Look-ups in named tables: a row name and a column name give one cell, copied from the table.

Table gigab
         nibom  fazu
lutagi     103   174
memup      140   223
tebaf      108    90
neb        140   136
kinibaz    143   116
san         41   127
bov         97   134
gikura     152   139
gegek       19   140

kinibaz, fazu: 116
tebaf, fazu: 90
neb, nibom: 140
gegek, nibom: 19
memup, nibom: 140
gegek, fazu: 140
bov, fazu: 134
lutagi, nibom: 103
san, nibom: 41
san, fazu: 127
memup, fazu: 223

Table meno
,daf,pinu
fum,4981,1072
dag,2995,2011
sevog,4806,3209
kamepef,-1219,2641
zat,-8132,2303
guneb,-4710,2879
sazep,6793,3479
muguf,4806,2560
razak,-5659,966
zutel,9344,2659

dag, pinu -> 2011
sazep, pinu -> 3479
zutel, daf -> 9344
kamepef, daf -> -1219
sazep, daf -> 6793
fum, pinu -> 1072
muguf, daf -> 4806
zat, pinu -> 2303
zat, daf -> -8132
muguf, pinu -> 2560
guneb, daf -> -4710
sevog, daf -> 4806
sevog, pinu -> 3209
razak, pinu -> 966

kibe:
	met	fisife	tomu	lobodiv	sivi	vutun
rozuv	191	145	132	186	188	198
lero	82	142	159	102	108	111
lesu	188	142	135	181	188	207
gemi	46	141	173	84	104	88
dop	162	143	133	143	149	163
rit	161	148	133	144	153	163
ruk	158	142	133	142	147	164
lazak	178	144	137	172	169	187
sokal	67	134	147	33	99	126
pogade	145	134	129	133	137	146
fim	111	135	121	126	115	104
zavepu	125	100	107	128	109	72
vinit	124	133	132	124	129	128

lobodiv of gemi: 84
sivi of sokal: 99
lobodiv of lazak: 172
met of zavepu: 125
lobodiv of rit: 144
met of lesu: 188

guk:
|  | zomos | kavibak | zituk |
|---|---|---|---|
| bup | 31189 | -34516 | 4119 |
| magusi | 38577 | -21742 | 35217 |
| tarif | 13289 | -63769 | -10290 |
| lizulo | 51911 | -46495 | 26515 |
| rulor | 51198 | -23243 | 53828 |
| tipamas | 36663 | -65885 | 4119 |
| lon | 43089 | -46495 | 7604 |
| katone | 57143 | -46495 | -30359 |
| risuvu | 34361 | -46495 | -34796 |
| kovomon | 26560 | -32306 | -42539 |
| nure | 33057 | -22517 | 53144 |

What is the kavibak of bup in guk? -34516
What is the kavibak of nure in guk? -22517
What is the kavibak of rulor in guk? -23243
What is the zomos of kovomon in guk? 26560
What is the zomos of rulor in guk? 51198
What is the zituk of bup in guk? 4119
What is the kavibak of magusi in guk? -21742
What is the zituk of risuvu in guk? -34796
What is the kavibak of lon in guk? -46495
What is the zituk of nure in guk? 53144
What is the zituk of lizulo in guk? 26515
What is the kavibak of lizulo in guk? -46495
What is the zomos of tipamas in guk? 36663
What is the zituk of kovomon in guk? -42539
What is the zomos of lizulo in guk? 51911
What is the zomos of katone in guk? 57143
Row with the largest zituk: rulor

